rotation ticks, each row followed by its count of ticks:
The counts run from 0 to 473.
[4.67, 0.08, 0.96, -0.11, 2.02, -4.15, -1.85, -1.83, -3.23, -2.90, 1.84, -1.04, -0.95, 6.23, -0.33, 2.36, 1.11, 0.10, 0.24, 0.64, 0.25, 1.57, -1.52, -1.23, -1.27, 0.60, -0.78, 0.62, -2.03, -0.48, -2.91, -3.33, -1.82, -1.34, 0.00, -0.59, 0.49, -2.12, 0.71, -3.22, 1.60]
78
[1.95, -0.35, -5.34, -2.13, 1.94, -0.08, 0.29, -1.09, 1.97, -0.25, -1.73, -0.06, -0.95, 0.01, -0.61, 0.24, 2.30, 3.36, -0.97, 3.06, -2.16, 1.15, 0.36, -5.23, -2.39, -1.93, -2.87, -2.35, 0.08, 2.23, 0.41, -2.63, 0.02, -1.39, -0.28, 0.46, 3.82, 2.10, 1.10, -1.01, 0.98]
438
[2.06, -0.54, 0.49, -0.38, -2.28, 0.11, 0.93, 1.00, -0.62, 0.74, -1.94, -0.39, -1.92, 1.25, -1.37, 3.78, 0.84, 0.66, 3.64, 0.99, -0.61, 1.85, -4.70, -1.48, -1.28, 0.89, 1.83, 0.71, -1.91, 1.64, 2.57, -2.13, -1.56, 5.75, -4.47, 1.45, -0.19, -2.96, 2.87, -2.36, -0.46]
98
[3.10, 2.16, 1.57, -1.49, 0.48, -0.60, -1.75, 2.42, 2.12, 0.70, -6.52, 1.52, -0.77, 3.34, -3.42, -0.59, 3.23, 2.02, 0.36, 2.80, -1.74, -3.11, -3.10, 3.44, -0.81, 0.31, 3.34, 0.65, 2.35, 2.73, 0.61, -0.73, 1.61, -1.30, 1.78, 1.58, -0.27, 0.76, 0.15, -1.07, -1.00]
461
[2.36, 1.81, 0.00, -3.31, -2.29, -2.53, -0.89, 2.87, 0.37, 3.31, -2.70, 0.34, -0.54, 0.29, 0.29, -0.36, -0.18, 3.83, 1.53, 1.59, -2.74, -3.48, -0.37, 5.38, -0.63, -0.27, 3.48, 0.77, -1.24, -0.17, 3.42, -0.67, 2.26, -0.89, 2.41, 0.48, -0.71, 0.46, 1.96, -3.35, 1.47]
179
[-0.95, 1.40, 0.07, -0.02, -2.12, 0.18, -0.42, 1.94, 0.87, 2.56, -5.02, -1.35, 0.63, -3.27, -1.43, 2.69, 1.23, 0.67, 0.15, 3.01, 1.62, -1.97, -3.98, 0.82, -2.51, -0.30, 4.70, -1.03, 2.05, 1.42, 2.75, -3.95, -1.97, 1.89, -0.84, -0.54, 1.70, -1.97, 0.62, -0.67, -2.52]
472
[4.03, -2.49, -8.06, -2.49, -1.08, -2.70, -1.88, 1.37, -1.02, 1.93, -1.67, -0.54, -0.66, -1.35, 0.67, -0.35, -0.07, 2.84, -2.05, 1.56, 0.09, -0.92, 1.05, 0.42, -0.49, 0.58, 0.17, 0.01, -3.62, 2.17, 0.72, -0.83, 0.48, -3.65, -0.32, 1.21, 2.30, 2.45, -0.22, -1.02, 1.49]
427
[2.35, -1.24, -2.48, -3.90, 0.22, -2.45, -0.60, 0.23, -3.77, 3.04, -1.54, -0.25, 0.95, 4.91, -2.29, -4.27, -0.45, -1.02, -0.23, -0.28, 0.55, -0.32, -0.34, 1.45, -0.58, 0.32, 1.80, -4.72, -2.65, -0.54, 2.14, -1.86, -0.03, -1.24, 0.79, -0.39, -0.91, 1.93, 1.78, -1.14, 3.36]
163
[0.32, -0.35, -6.26, -2.02, -1.40, -0.31, 1.37, 1.25, 2.33, 5.42, -1.43, 0.07, 0.94, -1.79, -0.25, 1.81, 0.46, 4.11, 1.66, 3.21, -0.56, -0.08, -0.43, -2.23, -2.81, -1.32, -0.02, -1.32, -0.36, -0.41, 4.16, -3.09, 0.83, 0.30, -1.18, 0.17, 3.34, 1.54, 1.60, -0.63, -0.61]
189
[2.92, -0.93, -0.16, -3.20, -0.81, -0.28, 2.41, 1.02, -4.33, -3.61, -3.07, 0.32, -1.68, 2.31, 1.09, 0.07, 3.41, 2.31, 2.86, -1.01, -3.60, -1.83, -1.03, 1.36, 1.28, -0.10, 0.89, -1.68, 3.26, 0.39, 3.37, 1.44, -0.42, 0.46, -1.27, 1.24, -1.12, -2.98, -1.00, -2.36, -1.32]
377
[1.42, 1.67, 0.56, -2.75, 1.38, -1.21, -2.43, -0.34, 3.01, -1.93, -4.82, -1.70, -1.06, -2.35, 2.01, -0.97, 1.81, 0.77, -0.68, 0.74, -0.27, -2.74, -4.60, 1.38, -0.86, 1.71, 2.53, -0.63, 2.37, 2.86, -1.62, -2.44, 2.35, 0.83, 3.65, 0.24, 2.33, 0.26, 2.03, -2.32, 0.92]
458
[0.30, -1.07, -1.75, -0.37, 2.92, -3.02, -0.19, -3.65, -0.50, -0.02, 0.94, -3.60, 1.67, 0.27, 2.60, 2.83, 2.11, 1.27, -1.81, -0.14, -0.65, 0.15, -2.65, -0.23, -1.05, 1.71, 1.02, -2.82, 0.35, -2.39, 0.82, -2.67, -2.69, -2.11, 0.63, -0.60, 6.32, -2.01, 0.59, -0.77, -3.41]
294
[2.93, 2.04, 3.04, 0.40, 1.72, -4.64, -4.31, 0.39, -2.55, -2.51, -0.80, -1.53, 0.72, 3.50, 0.76, -0.83, 0.98, 0.02, 1.46, -2.09, -0.70, 1.01, -2.62, 2.04, 3.42, -0.56, 3.00, -0.66, -0.06, 2.86, 0.01, -2.34, 3.23, -2.54, -1.87, 1.99, 2.18, -1.80, 2.28, -0.56, 2.18]
92
[-0.97, -2.14, -1.18, -0.75, 0.93, -2.04, -4.30, -0.98, -1.62, 0.68, -3.89, 0.89, 3.46, -1.77, 2.39, -1.02, 2.08, 5.98, -0.56, -2.03, -0.02, -0.85, -1.93, 2.12, 3.16, 0.35, 0.62, 1.85, -0.88, 0.95, 3.50, -1.05, 0.40, 2.20, -1.00, 2.65, 0.84, -0.39, 0.50, -1.54, -2.05]
40
[3.24, -0.77, -2.66, -2.92, 1.28, -3.75, 0.08, 0.52, -5.43, -3.55, -0.34, 0.45, -1.43, 3.77, 1.25, -2.58, 2.11, -2.16, 0.98, -1.29, -2.90, -1.60, -0.40, -1.09, 2.06, 1.09, -0.55, -2.62, 2.76, 1.82, -0.10, -0.30, 0.49, -3.95, -1.61, 0.61, -0.52, -1.17, -0.34, -1.26, 0.78]
375
[0.33, 0.00, -1.87, -3.74, 2.51, 1.10, -1.88, -1.08, 3.51, -2.23, -3.30, -1.26, -0.79, -1.16, 3.79, 2.27, 0.76, 4.34, -2.24, 2.87, -2.72, -1.05, -1.91, -0.37, 0.19, -0.61, 0.75, -1.78, 0.93, -0.08, 1.02, -1.11, 3.31, -1.23, 1.42, 0.83, 5.99, -0.12, 2.77, -0.88, -1.67]
440
[0.98, -0.80, -2.30, -7.15, -0.04, 0.24, 1.52, 0.37, -1.81, 3.13, -2.47, 1.10, -2.23, 2.18, -1.75, -1.69, 1.73, 1.53, 0.55, 1.12, -1.93, -2.03, -0.96, 1.16, -2.78, 1.56, 1.86, -4.10, -3.41, -1.58, 3.36, 0.47, 0.15, 2.43, 1.35, 0.54, 0.83, 1.45, 2.45, -0.31, -0.28]
160
[2.26, 1.00, -2.40, -1.11, 2.68, -5.54, -1.58, -0.07, -1.16, -1.89, -0.76, 1.72, -1.53, 0.22, 2.82, 2.90, 0.29, -1.77, 1.84, 0.44, -2.49, -1.29, -1.61, 2.82, 2.90, 1.41, 1.83, -0.95, 0.33, 0.57, 0.84, 1.86, 3.24, -3.51, 2.67, 0.59, 3.37, -1.43, 0.21, -0.22, 0.17]
356
[2.04, -1.12, -2.04, -4.52, 0.82, -2.93, -2.99, -0.62, -2.34, 3.14, 0.52, 2.12, -0.30, 0.19, 3.77, -0.49, 1.18, 3.44, 2.81, 1.12, -2.56, -2.74, 4.45, -0.81, -0.17, -1.40, -0.42, -1.38, 0.00, 0.17, 0.95, -2.39, 3.13, -2.51, -3.02, 0.22, -0.76, 2.73, 0.74, -0.12, -0.62]
408
[0.14, 4.52, -2.57, -1.54, -0.01, -2.91, -3.90, 3.14, 1.76, 0.39, -1.87, -0.54, 0.41, -1.39, 1.02, -1.50, -4.12, 3.31, -3.22, 2.23, -0.29, -1.26, -0.54, 1.21, 3.01, -0.50, 1.58, 0.91, 0.00, -0.69, 1.57, -0.03, 2.24, 0.90, 1.68, 1.77, 0.46, -0.25, 4.26, -3.34, 0.93]
194
[2.13, -3.96, -3.49, -1.32, 0.43, -1.84, -1.22, -0.93, 1.65, -1.35, -1.44, 0.82, 0.30, 0.12, 5.17, 4.63, -0.69, 3.64, 0.15, 2.18, 0.82, -0.99, 0.32, -1.18, 1.55, -0.03, -2.48, 1.08, 0.13, -2.83, -0.71, -0.71, 0.93, 0.14, -1.19, -0.49, 1.00, -2.08, 3.06, -4.73, -1.20]
202
[-0.16, 3.28, 4.94, -1.63, 1.52, -0.05, -2.27, -0.19, -1.35, -0.86, -3.24, -1.60, 0.58, 1.42, 1.03, 2.79, 1.04, 1.63, 0.11, 2.80, -1.28, -2.28, -3.63, -1.41, 0.69, -3.48, 1.84, -1.92, 5.01, -0.12, 1.80, -3.22, 0.00, -1.08, -2.26, -1.17, 1.00, -2.83, 0.98, -2.11, -1.48]
242
[0.69, 0.61, -0.79, -2.51, 2.94, -3.08, -5.14, -1.90, -1.68, -2.93, 0.49, -3.53, -1.72, -1.60, 2.73, 0.21, 0.80, 1.79, -4.46, 0.36, -0.35, 0.77, -1.25, -1.35, 0.97, 2.13, 0.45, -1.31, -1.13, 1.06, -2.21, -2.21, 0.84, 2.29, 0.10, 2.08, 4.44, -1.49, 2.22, -0.54, -2.57]
70
[0.99, 4.04, -0.50, -3.56, 0.73, -4.24, -3.43, -0.10, -2.76, 1.62, 1.82, -0.87, -0.48, -0.75, 2.70, -1.53, -1.74, 1.16, 0.43, 0.86, -1.98, -2.34, 1.26, -2.09, 0.33, -1.72, -0.13, -1.97, 2.30, -0.71, -0.95, -3.92, 1.76, 0.17, -0.87, -0.86, -2.86, 0.86, 2.81, -3.47, 1.21]
404
[0.27, -3.56, -5.17, 1.30, 0.26, -3.47, -1.46, -1.70, -2.26, 4.13, -1.04, 0.39, 3.65, -0.21, -0.15, 0.30, 2.63, 2.94, 0.03, 0.14, 1.73, -0.31, -1.27, 0.57, 0.38, 0.71, 0.54, 0.33, -1.60, 0.56, 3.66, -3.78, -1.96, -2.73, -1.37, 0.85, 1.65, 0.42, -0.92, -0.10, -2.03]
42
[3.77, 0.52, 0.28, 0.16, -1.35, -1.73, 0.16, 2.20, -2.87, 0.13, -1.30, -0.67, -0.40, 4.75, -3.66, 0.00, 2.42, 1.07, 2.75, 0.07, -1.89, 1.01, -2.17, 0.77, -0.11, -0.65, 2.48, 1.02, -1.26, 3.78, 4.16, -1.76, -0.27, -0.42, -3.64, 3.58, 0.20, -1.95, -1.07, 0.16, 0.25]
94
[1.21, 2.99, -0.83, 0.46, 1.51, -2.10, -0.36, -2.88, -0.42, 4.88, -1.37, 1.47, 1.19, -0.91, -1.51, 0.06, 1.75, 0.85, 0.68, 1.01, -1.82, -2.87, -1.88, -1.16, -1.97, 0.15, 1.96, 0.07, -0.02, 2.04, 2.60, -6.47, -2.68, -3.14, 0.57, -2.05, 0.23, 2.50, -1.73, -0.67, 1.56]
31
[2.48, 1.55, -8.07, -0.75, 1.73, -2.47, 0.57, -0.16, 2.82, 1.00, -1.22, 0.13, 0.24, -2.14, -1.45, 1.41, 0.32, 0.00, -0.50, 3.58, 0.21, -0.35, -0.41, -2.33, -2.18, -0.17, -0.81, -1.48, 0.53, 0.87, -1.37, -3.17, -1.02, -1.16, 3.41, -1.22, 3.44, 2.11, -1.96, -2.75, 2.76]
207
[1.42, -2.03, -6.25, -1.55, 0.58, -2.21, 0.90, 0.13, -2.10, 0.37, -3.25, 3.19, -0.05, 0.08, -2.02, 0.70, -0.10, -0.55, 2.39, 0.96, 0.61, -0.01, -1.96, 0.54, 0.64, 2.66, -0.10, -1.08, -2.16, -0.56, 2.43, 2.32, -1.38, 5.98, 2.87, 0.68, 0.42, -2.81, -0.42, -3.87, 0.61]
131
[3.73, -1.34, -0.66, -0.96, -1.17, 1.52, 2.27, 1.77, 0.64, -3.33, -4.67, -2.33, -1.20, 1.67, -0.78, 0.81, 2.61, 4.90, 0.01, 1.64, -2.04, -0.48, -2.63, 0.22, -1.08, -2.13, -0.08, 1.47, 3.12, 2.20, 2.78, -1.36, -1.78, -0.42, -1.73, 1.34, 0.92, -2.56, -1.40, -3.04, -0.14]
450
[3.60, 0.94, -1.07, -1.62, 1.53, -1.55, -0.76, 1.02, 1.50, 1.58, -4.03, 1.29, -0.22, 2.38, -1.86, -1.77, 3.48, -0.42, 0.22, 3.13, -0.09, -2.23, -1.66, -0.25, -3.73, 0.30, 3.03, -0.06, 0.44, 2.73, -0.83, -3.71, 1.00, -5.69, 1.13, 0.59, 1.59, 2.08, 0.34, 0.24, 0.97]
460
[-0.38, -1.00, -2.75, -5.13, 2.18, -1.80, -2.66, -0.35, -4.75, -3.80, -0.81, -1.11, -1.12, -0.48, 2.77, -1.92, -0.14, 1.27, -1.38, -2.05, -1.65, -0.73, -0.31, -0.41, 3.11, 1.50, -0.38, -4.13, 0.29, 0.03, 1.28, 2.06, 2.45, 3.32, 0.55, 1.28, 1.68, -2.11, 2.34, -1.17, -2.10]
143
[1.27, 3.68, -1.68, -3.96, 0.72, -0.79, 1.18, 0.86, -1.64, 3.08, -1.56, 0.48, -0.69, 1.74, -3.97, -2.32, 2.17, -0.90, 2.08, 1.55, -3.77, -2.75, 0.03, 0.66, -2.35, -0.21, 2.92, -4.04, 2.21, 0.69, 3.00, -2.28, -0.34, -0.85, 1.48, -0.84, 0.58, 1.00, -0.21, 0.15, 0.14]
387
[1.24, 1.46, 3.07, -3.02, 2.42, 1.01, -0.99, -1.40, 0.61, -1.72, -1.36, -2.81, -1.26, 0.07, 1.22, 3.96, 3.62, 2.46, 2.60, -0.18, -1.84, 1.19, -3.18, -0.74, -2.40, 1.07, 1.62, -0.98, 0.15, 1.33, 1.13, -2.10, 0.80, 4.41, -0.70, 1.77, 5.74, -0.98, 1.44, -0.18, -0.81]
84
[-0.07, -0.14, -3.99, -4.35, 0.69, 0.06, -0.81, 1.43, -4.86, -1.55, -2.57, 0.71, -2.36, 0.43, -2.55, -2.46, 0.79, 1.79, -2.29, 1.13, -2.03, -0.66, 0.07, -1.49, 0.90, 0.08, 0.38, -2.91, -0.35, 1.05, 2.11, 3.15, -0.58, 5.06, 0.19, 2.42, -0.18, -1.14, 2.26, -0.60, -2.31]
142
[2.16, -2.24, -2.95, -3.39, 1.45, -2.93, -0.08, -0.40, -4.64, -1.92, -0.75, -2.65, -0.76, 0.54, 3.45, 1.90, 0.93, -1.10, 0.48, -1.33, -0.28, -2.17, -1.00, 3.51, 2.34, 1.68, 1.99, -4.11, 1.25, -2.95, 2.11, 0.40, 0.40, -2.53, 2.10, -0.35, 1.83, -2.41, -0.58, -1.94, -2.03]
147
[2.49, 0.92, -1.74, -4.41, -0.13, -4.40, -1.83, 0.03, -0.31, 4.27, 0.61, -1.37, -0.10, -1.62, 3.47, -1.24, -0.19, 0.66, 1.49, -1.08, -1.51, -2.98, 0.75, 0.35, -0.11, 0.57, 2.60, -2.25, -0.84, 0.43, 0.70, -3.41, 2.67, -4.32, -0.55, -0.39, 0.46, 3.62, 1.76, -0.75, 2.22]
177
[1.68, 4.27, 2.37, -0.23, 2.41, -5.54, -2.47, -0.25, -1.01, 1.69, 0.08, 3.06, -0.37, 2.84, 1.45, 1.26, -0.04, -3.00, 3.48, 1.65, -3.60, -2.26, -1.37, -0.08, 0.87, 1.71, 2.11, 0.62, -0.63, 0.17, 0.93, -1.59, 4.26, -2.72, -0.72, 1.01, -0.47, -1.08, 3.69, -0.18, -1.14]
107
[2.21, -1.98, 2.45, -2.43, 3.09, 1.76, -2.58, -1.30, -2.64, -2.73, -5.06, 0.19, 0.41, 2.11, 0.91, 1.08, 1.86, 2.95, 0.71, 0.93, -0.96, -1.24, -2.86, -0.29, 2.27, -1.74, -1.31, -1.24, 0.78, 1.59, 0.32, 1.11, -0.76, 2.67, -0.04, -1.05, -0.94, -2.57, -1.03, -3.20, 2.85]
7
